Rotation paths and how fast each direction turns (deg/step)
Each turn is a multiple of 5 degrees from 10 to 175, or 0.

[  6  -6 -11  -9  27   9 -31 -35 -11 -13 -14   4  14]
[  2 -14 -22   5  21  20 -47  -5   0  -7  -7   3 -10]
[  6  22 -11 -10  19  18 -37   4   4  16 -23   5 -19]
[  9  23   3 -28  27   0 -31 -10  15  -5 -21  -3  12]
[ 18 -11   8   4  30  -2 -41  -8  20 -10  -8 -11  13]
[ 20  -5   5  20  27  12 -34 -21  -4  19 -19   4  -6]
[  3   6 -13 -13  23  15 -27 -33 -17   1 -20  11   1]
[ -5  -4 -23 -17  21  15 -44  -6   3 -19  -8   0   0]
[  9   9  -5  -1  21  15 -44  14  20   8 -16  -4 -17]
[ 18  26  13 -13  28   0 -28 -12  13  15 -24   1   4]
[ 14  -7   7  -6  31  -3 -33 -27   6 -11 -12  -4  23]
[ 12 -21  -6  19  26  15 -43 -17  -4   2 -10   2  -4]
[  4  12 -13  -5  21  22 -32 -19 -13  15 -23  12 -16]
[ -2  16 -16 -31  21  12 -36  -9   5 -14 -16   2   3]
[ 13   1   0  -4  25   6 -47  10  27  -6  -8 -10   0]
[ 24  12  16   8  29   3 -32 -11  12  21 -21  -1  -3]
[ 13   3   4  -7  30   1 -26 -37  -9  -1 -20   4  16]
[  3 -18 -18   3  23  15 -43 -18  -5 -14  -8   1   3]
[  2   4 -17   1  19  24 -42   2   0  12 -16   4 -23]
[  5  29  -4 -27  22  10 -32  -8   8   5 -25   3  -3]
[ 12   2   5 -15  28  -2 -39  -4  23 -14 -10 -10  16]
[ 23  -9  11  21  29   6 -39 -11  11  10 -13  -4   0]
[ 13   6  -1   4  27  13 -26 -35 -14  14 -24  11   0]
[ -4  -2 -21 -16  22  16 -37 -23  -7 -18 -12   5   6]
[  2  -2 -18  -4  19  20 -48  10  13  -5  -9  -3 -14]
[ 15  26   6 -11  23   9 -34   1  14  17 -24   2 -12]
[ 16  12  11 -18  31  -5 -30 -21  12  -5 -19  -3  20]
[ 15 -21   1  14  28   5 -40 -19   6  -7  -9  -5   8]
[ 11  -2  -9  14  23  20 -34 -19 -12  16 -19   9 -16]
[  3 -14   1  15   3   0   4 -19 -14   1   0   4   5] : 65
[  4  16   5   2  -1   3   7  -3  -7  20 -10   7 -11] : 110
[ 12  -1   7  -4 -10  15   2   9 -14  -1   0 -13   8] : 0

[-36   9 -18   6  -1 -16   0  33  19   6 -23  21  -4]
[-10   2  19  10   8 -13 -35   4  19  12  26 -14 -32]
[  8  14 -16  -5  11  10 -28  16 -22 -24  28  27   6]
[-28  -2   6 -17  -5  -3 -12 -13   6  30  -5  44  17]
[-30  -1 -10 -18 -15  -6 -19 -16  15 -24  -4  -5 -40]
[  4 -18 -19 -22  16 -18  -2  43   0   5  24   9 -15]
[-15  -6   6  40  13   2 -30  11   0  14  -8  36  -8]
[-20  49   4  -9  -8   9 -22  -2  23  -1  24   7  -9]
[  3 -24  10 -45   9  -9 -32  -2 -11  -9  15  16   4]
[-35 -12 -42   3  -2 -10  -6   3  -8   0 -15  28   0]
[-18   8  13   0  -7 -20   2   8  18  24  14   6 -49]
[  6  -4   8   1   5  14 -31  37  -1 -34  18  13 -16]
[-16   4 -15  -4  20   8 -23   6  22  25  10  31  31]
[-19  18   5 -14   4 -19 -30 -39   1  -4  -9  14 -28]
[-18   0 -12 -36 -16 -22  -3  34 -15 -14  19   4 -11]
[-20 -45  -5  20   3   7 -18  13   2  22  10  26 -12]
[ -8  35 -14  11   8  16  -9   1  27  -7   6  25 -35]
[  5   8  30 -39  13 -16 -29  22  13  -4   5  14   5]
[-33 -17 -28   5   3  -9 -42  -3 -11 -10  -3   7  17]
[-17  14 -20  -9  -2 -20   5 -14  -4  31  28  19 -32]
[ -4 -14  25  -9 -14   4 -11  23 -10 -23   0  33 -34]
[-24  -7 -19  -1   4  20 -16  33  38   3   7  13  15]
[  2   6  -3  -2  37 -15 -34 -27  17  12   4   9 -24]
[-12  31  -4 -18  -4 -27 -18  22 -28 -19   2  21  -2]
[-37 -30   8  -5 -23  -2 -20  10  -4  27  22  11   6]
[ -9  -8 -29   2   3  23  -9 -16  11 -15  16  19 -40]
[  8  12   8 -29  18 -13   3  32  17   5  -6  34 -14]
[-30  -9  10  13   5 -16 -48  14  11  -7 -18  -2   6]
[-16  24 -30  -4   4 -11 -23  -6  -1  12  46  -6 -10]
[  5 -10  16  -8   5  -7   2  -2   5  22   6   1   1] : 155
[ -3   0  -1  17  -5 -12   1  10 -16   7  10  -7  -7] : 80

[-24  34  17 -15   2   7  -5  -2 -20  28  15  14  40]
[  6  39  15   4 -25 -17 -30   0   2  24  11  28  21]
[-26  35  15  -6 -10  14  -7 -12 -22  33  15  12  31]
[ -3  37   9  14 -29  -9 -34 -11   4  22   7  25  15]
[-33  33   9   8 -17  13  -7 -23 -26  24  16   2  26]
[-12  35  -1  22 -30 -11 -38 -14   7  18   3  12  11]
[-35  31   2  16 -20   8  -6 -21 -25  15  18 -12  26]
[-19  34 -12  26 -25 -17 -37 -12  12  11   2   0  16]
[-35  30  -4  19 -15  -3  -5 -13 -21   2  21 -24  30]
[-21  31 -14  22 -14 -24 -39  -3  16   5   0 -10  23]
[-27  28  -3  13 -11 -15  -3  -3 -20  -2  27 -29  37]
[-18  29 -14   9  -4 -31 -38   9  18   4   1  -9  32]
[-18  28   3   3  -4 -22  -3   9 -20  -2  30 -22  43]
[-15  32  -7  -3   6 -29 -35  15  16   9   1  -2  37]
[ -8  33  11  -7  -4 -22  -1  12 -20   4  32  -8  45]
[-12  33   4 -11   9 -21 -33  16  14  18   1  12  38]
[ -1  34  20  -7 -11 -17  -2   9 -20  12  33   4  39]
[-12  36  10 -13   4  -8 -31   8   9  28   0  23  35]
[  1  35  24  -4 -21 -10  -4   1 -22  20  32  14  33]
[-20  37   9  -7  -1   2 -31  -3   4  34  -3  26  27]
[ -2  36  21   8 -32  -5  -8 -10 -23  20  28  15  23]
[-30  35   4   3  -9   8 -30 -12   1  33  -6  20  21]
[ -7  36  13  21 -38  -4 -11 -17 -18  15  25   8  17]
[-37  34  -5  11 -11  10 -29 -19   0  26  -5   7  21]
[-10  34   3  29 -39 -11 -16 -17 -15   6  23  -4  15]
[-42  32 -13  15  -7   2 -26 -16  -1  18  -4  -9  26]
[-10  32  -4  29 -33 -25 -19  -9  -8  -2  22 -13  20]
[-45  29 -14  11   1  -5 -23  -9   0   8   1 -18  34]
[ -7  29  -5  24 -23 -34 -21   1  -2  -7  23 -17  25]
[  4  -1   7   2  -7   1  16  -2 -18  -5  16  -8   2] : 175
[-11  -1 -10  17 -11   5  -3 -13   0  -5  -4 -11  -9] : 20
